One vector is turned by the same rotation once a tick. Each row is the vector after some number of ticks, and that number follows the row.
The counts run from 0 to 370.
[188 157 120 124 103 114  87 144 109 136 118 130 177 134 114  82 110 114
  97 152 121 139 116 112 125 108  71 151 125 172 114 118]	324
[147 157  67 132  66  85 116 122 128 147 142 121 139 150 136 108 105 143
 114 178 136  92 179 136 110 141 115 167 127 133 135 100]	263
[171 130  93  61 118 108 146 116 111 171 167 118 166 140 120 151  83 148
 110 133 135 115 113 115 176 127 120 134  86 120 115 126]	211
[151 150  94  90  94 114 121 112 130 115 140 124 170 114 149 146  64 140
 140 147 145 100 148 148 148 119 142 127  58 157 122  99]	215
[177 160  83 115 112  84 107 132 105 134 110 107 138 116 142 113 123  96
 137 135  85  80 146 130  98 100  85 148 106 149 158 144]	75
[140 139 107  87 148 119 100 149 141 150 130 167 178 130 138 155  85 126
 154 140 149  95 116 130 146 113 156 168  62 109 127 115]	19
[145 128 126 115 125 101 119 123 125 134 155 139 196 145  96  86 106 142
  79 133 131 167 115 120 141 129  80 155 121 163  84 128]	150
[166 176  88  71 110 127  84 140 140 142 109 115 172 119 164 136 123 116
 147 163 121  82 150 143 134 128 121 160 109 136 120 108]	242
[133 162  99  70 142 120  70 135 135 160 110 139 161 121 147 135 112 129
 127 174 150  75 107 128 137 129 145 170 108 123 118  97]	240
[110 124  82  55 145 103 141  84 145 153 133 150 143 124 123 149 112 136
 118 132  93  86 100 141 142 145 133 158  80 120 103 139]	207
[187 139 115 137  94 108 113 157 137 132 111 189 160 145 100 117 107 104
 128 119  89 106 135 130 104 116  91 161  83 131 132 146]	101
[140 110  52  97 113  88 141 129 127 154 145 134 173 132 137 165  82 130
 150 118 121 118 143 137 139 111 117 187  97 121 129 145]	15
[175 169 101 106 110 100  78 146 109 176 125 113 157 144 131 100 136 131
  98 172 138  98 136 111 120 127  89 162 149 128 137 115]	70
[141 170 148 140 131 117 118 135 128 133 156 158 125 167 131  52 119 127
 100 164 115  80 132 111 111 137 150 120  70 131 126 111]	86
[142 120 105 121 134  96 132 105 102 155 137 159 118 134  93  87  91 123
  73 136  98 111  63  96 130 101 104 142  92 162 126 139]	125
[ 80 128 123 123 153 115 133  85 123 132 194 132 143 141 128  99  91 142
  85 135 135 114  97 114 161 127 149 136  89 176  94 120]	172
[155 131  92 143 103 104 111 147 122 181 142 155 124 168 105 119 127 114
  91 126  92  88 120 101 129 116  91 181 143 133 148 153]	97
[115 133  66  91 135  81 122 125 136 136 122 144 173 121 144 109  82 141
 142 168 139 132 133 144 108 127 138 184  90 112 107 111]	235
[106 166  87 108 142  94 102 124 129 116 152  77 170 125 179 114 135 113
 155 145 125  94 183 150 118 126 127 161 108 147 124 124]	28
[136 121 130 116 118 115 131 123 154 113 143 177 191 148 100  81 108 133
 103 133  98 157 125 137 125 142 102 159  94 149  71 139]	148
[164 171 127 157  93 147 108 167 111 146 153 129 143 173 150  83 111  95
 116 143 116  96 147 107 148 103 126 146 122 178 135 125]	304
[140 158 116 159 138 119  96 165 108 121 135 119 166 140 154  60 109  84
 133 145 113 139 133 113 119  87 112 162 113 189 118 134]	109
[103 125  82 109 124  73 114  93 137 165 169 133 147 136 106 172 113 162
 104 127 142  66 144 131 136 137 116 163 106 115 137 126]	11
[131 153  92 100 127 115 151 130 135 139 159 146 131 167 163  79  97 119
 149 161  97  98 144 132 122 137 175 149  64 105 118 125]	255
[146 174 114  90 151  95  87 123 110 152 145 100 146 116 144 150 143 118
 128 134 131  41 142 124 126 117 121 125  84 123 158 131]	246
[179 139 139 154 130  95 102 164  93 149 148 148 167 144  98 101 101 110
 102 120 137 118 119 100 120  86  90 138  87 141 149 141]	104
[ 88 131 133 172 145 113 116 109 146 106 159 161 140 145 108 117 132 101
 114  92  84  75 132 134 122 119 115 156  88 184 118 157]	140
[173 139 118 134 106 113 109 149 142 142 108 203 144 146  89 119 114 113
 111 118  86  85 119 122 105 119  96 160  79 126 137 147]	100
[ 97 134  70  81 134  87 140  83 135 136 167  81 159 125 146 127 132 132
 118 132  99 111 148 147 141 143 100 166 131 149 100 144]	203
[108 141 146 178 133 114  99 120 121 132 178 125 146 145 105 123 133 108
  88  90 113  70 133 112 143 110 100 140 116 194 136 151]	138
[168 139  68 125 101 105 117 167 120 166 126 140 149 153 143 147 111  98
 150 129 103  88 152 124 127 102 111 188 110 124 156 155]	270
[116 136  84 139 138  77 138 144 129 133 146 154 157 157 146  72 104 121
 151 153 112 125 160 135  86 120 138 174  84 105 131 136]	61
[100 130 111 150 115 120 103 105 143 136 136 172 126 141 102 100  91 137
  67 146 119 102  86 107 140 122 120 164 122 190 102 110]	347
